[[-45.2, -45.3, -3.8, -7.4, -9.7, -16.7], [38.1, -0.9, 45.7, 7.1, -11.6, 85.4], [-2.2, -1.5, 25.3, 21.6, 4.0, -5.7]] result: -16.7, -2.2
[[20.3, -19.8, 10.0, -40.2, 75.4, -70.5], [8.4, -31.5, -32.8, -11.2, 6.3, -26.4]] result: -70.5, 8.4
[15.6, 9.2, 66.0, -16.0, 31.7] result: 31.7, 15.6
[54.6, 42.8, 86.5, 20.9, -39.2, -22.8, -24.6] result: -24.6, 54.6
[[14.8, -2.2, 32.1, 25.0], [9.1, 12.3, 18.4, 59.3], [-26.6, -43.1, -66.5, -8.7]] result: 25.0, -26.6
[[-21.1, -51.5, 42.3, 61.8, 20.7], [-4.0, -6.1, 4.0, 9.4, -18.3], [78.2, -36.4, 11.8, 30.1, -46.4]] result: 20.7, 78.2
[2.5, -78.2, 28.5, 59.4, -51.7] result: -51.7, 2.5
---
Input: [ 0.080  0.201 -0.080 -0.058 -0.107  0.028 -0.077]
Output: -0.077
Input: [ 0.013 -0.164 -0.107  0.139  0.189]
Output: 0.189
Input: [  1.23  -0.03 -10.70  10.71   6.55 -19.38   7.10]
Output: 7.10
Input: [ 1.4 -5.0 -9.9 -6.8 11.6]
Output: 11.6
Input: [-0.97  0.27  1.66  0.96 -0.34]
Output: -0.34
Input: [ 0.15 -0.11 -0.05  0.12  0.10]
Output: 0.10
Input: [ 1.4  1.3 -1.0  0.7 -0.6]
Output: -0.6
---
[[ 14.9   5.8  31.4  13.5  28.5 -34.1  21.6 -24.5  10.1  -4.8 -35.1 -39.0]
 [  8.9  -1.0  -1.1 -17.0  17.3 -16.9 -19.1 -25.4  25.8 -14.3 -10.5 -63.1]
 [  4.9  -1.9   0.9  -0.6   5.0  -3.0   2.0  -6.8  -0.3  -1.2  -2.3  -6.4]
 [  4.9   3.6   9.2  -7.8  17.9 -24.6   6.2 -16.5  17.4 -32.5 -24.3 -31.8]
 [ 13.0   0.5  15.0   5.1  20.3 -18.9  13.2 -21.0   4.3  -5.3 -19.7 -26.5]
 [  9.9  -3.4   8.1   2.9  12.0  -9.1   8.3 -17.3   3.3  -5.3 -16.5 -24.4]
 [  9.2  -3.4   4.8   3.7   8.1  -2.9   5.2 -13.5  -2.1   6.2  -5.9
  -14.2]] yields -4.8

[[ 59.3  48.7  20.7 -15.2 -44.9 -59.3 -50.4 -25.1  10.1  41.9  58.0  53.5
   29.2  -5.8 -38.3 -57.1]
 [-12.9 -20.3 -26.1 -29.8 -31.1 -29.1 -25.6 -18.4 -10.0  -0.5   9.1  16.6
   24.5  29.5  30.2  30.0]
 [ -1.4  40.8  19.5 -32.3 -32.5  18.3  40.7   0.5 -40.3 -19.0  32.1  33.0
  -19.0 -40.6  -0.6  40.7]
 [ 40.2  37.8  33.2  25.1  15.4   4.9  -7.6 -16.8 -27.2 -34.3 -38.7 -40.5
  -38.7 -33.1 -25.8 -17.1]
 [ -4.2 -19.3 -31.6 -37.1 -35.7 -28.6 -14.6   0.8  16.7  29.1  36.1  37.2
   29.5  17.5   1.4 -15.6]
 [ 16.8  35.7  14.7 -23.3 -34.4  -6.2  28.7  31.1  -3.0 -34.0 -26.2  11.4
   35.9  19.2 -18.9 -35.5]
 [-51.5 -47.3 -35.7 -23.1  -6.7   8.8  25.5  39.4  48.8  52.3  52.5  47.0
   36.2  22.0   7.0 -11.0]
 [-50.4  55.6  67.0 -34.9 -78.3  10.8  82.2  14.2 -76.1 -39.5  65.5  59.9
  -46.0 -73.6  22.5  80.7]
 [ -8.1 -36.4 -10.2  31.4  26.0 -17.7 -35.6   1.3  35.6  16.1 -26.7 -30.9
   12.7  35.5   5.8 -33.4]
 [ 71.3  68.2 -12.2 -78.9 -56.6  29.5  82.4  43.3 -44.2 -82.3 -27.6  58.9
   77.5   9.5 -70.1 -70.5]
 [ 32.5  -4.8 -33.4  -4.3  32.5  14.5 -28.0 -23.0  20.5  29.8 -11.4 -33.7
    1.5  33.4   9.6 -30.5]] yields -5.8

[[-22.4  37.6   5.1   0.3  -1.9  -1.1  20.1   3.2 -25.4  11.9  -4.5 -22.0]
 [ -5.7   3.3  26.0  -6.1 -15.6   7.3  -5.7 -20.3  -5.0 -35.3  15.8   2.7]
 [  0.7 -24.0  15.1  -6.7 -10.4  -2.8  15.8 -12.9   6.3 -10.5 -20.1   1.1]
 [ 38.8  69.3   9.7  26.4 -12.6   7.6   5.2  41.9  20.2  12.1 -28.1   9.5]
 [-27.8   2.1  22.6 -14.0 -47.2  -2.5 -38.0 -25.7 -45.3   0.0 -24.2  -1.3]
 [ 26.9  -7.1   9.4  -7.6  16.4   1.3 -48.8 -11.6  27.9 -22.3  -7.1
    8.4]] yields 11.9

[[  9.2  65.2  14.2  34.9  18.8 -15.1 -24.8  -4.2 -28.6 -11.6 -19.7  -9.0
   -8.5]
 [  2.0  -8.5  13.8  42.2   4.6  11.9 -21.3   7.9  -1.8   2.8   7.6  39.4
    7.7]
 [ 13.4  -2.2   6.4  -5.8  14.8  10.7   5.2   9.2   6.3  -4.4 -16.3  21.6
   10.9]
 [ -2.8  39.7  -9.9  -6.7 -32.0 -11.6 -17.6 -20.8  11.2 -18.3  10.3  -3.3
   -1.5]
 [-14.1 -15.6  21.7 -12.6  15.1 -11.6 -32.5  -3.5 -19.3  -2.1   6.6 -22.2
  -24.6]
 [-19.5  23.3 -14.7 -13.2 -22.8  -1.7   3.0   9.1 -10.0 -21.3 -25.8   7.2
   -5.0]
 [  9.5 -18.7  33.3  38.7   9.4   0.2  32.1   2.9   5.6 -19.8   9.8 -19.1
   10.4]
 [-31.3 -36.4  33.1  44.7  13.4  -3.6  20.9  19.0  41.5   3.0  45.4  30.5
  -16.7]
 [  1.0  22.5 -17.9  12.5   1.9  10.8   0.1 -32.1   2.1 -28.8 -25.7  -1.9
  -21.6]
 [-15.2 -48.4   7.2  51.9  -9.3   3.0  -2.5  -8.9  19.6 -17.2 -18.5  31.6
    9.3]
 [-11.2  -5.0  17.4   1.8   0.3 -37.6   2.0  -1.4 -18.5 -13.7  -0.9  -6.9
   -6.2]] yields -19.7

[[ 25.6  40.2 -13.5 -67.7 -25.6  -3.7  -3.1  61.2  18.6 -23.1  -7.7  29.9
  -59.7 -27.0  57.6  21.7]
 [-13.5 -67.7 -25.6  -3.7  -3.1  61.2  18.6 -23.1  -7.7  29.9 -59.7 -27.0
   57.6  21.7  36.4   3.0]
 [ 14.7  25.6  40.2 -13.5 -67.7 -25.6  -3.7  -3.1  61.2  18.6 -23.1  -7.7
   29.9 -59.7 -27.0  57.6]
 [ -3.1  61.2  18.6 -23.1  -7.7  29.9 -59.7 -27.0  57.6  21.7  36.4   3.0
   -2.6 -55.7  -6.0 -16.0]
 [ 40.2 -13.5 -67.7 -25.6  -3.7  -3.1  61.2  18.6 -23.1  -7.7  29.9 -59.7
  -27.0  57.6  21.7  36.4]
 [-67.7 -25.6  -3.7  -3.1  61.2  18.6 -23.1  -7.7  29.9 -59.7 -27.0  57.6
   21.7  36.4   3.0  -2.6]] yields -27.0

[[ 52.7  23.4  38.7 -26.3 -29.7  28.6 -20.2]
 [  6.7 -16.1  15.0 -26.5  19.6  -1.7   7.6]
 [ 36.2  23.1  27.3 -34.5 -12.8  29.4  -6.8]
 [ 27.1 -12.3  48.6  16.6 -37.0 -66.4 -24.2]
 [ 14.7  17.2 -11.5   1.1  -9.0  53.4  -7.7]
 [-27.2 -10.1 -32.7   7.5  20.8  -2.6   9.2]
 [  0.1  -1.7 -14.6 -16.5  19.2  37.4   6.7]
 [-17.4   4.1 -47.8 -18.7  39.4  80.4  19.2]
 [ -9.9  -0.6 -36.4  33.0  -0.4  48.5  -4.7]] yields -29.7
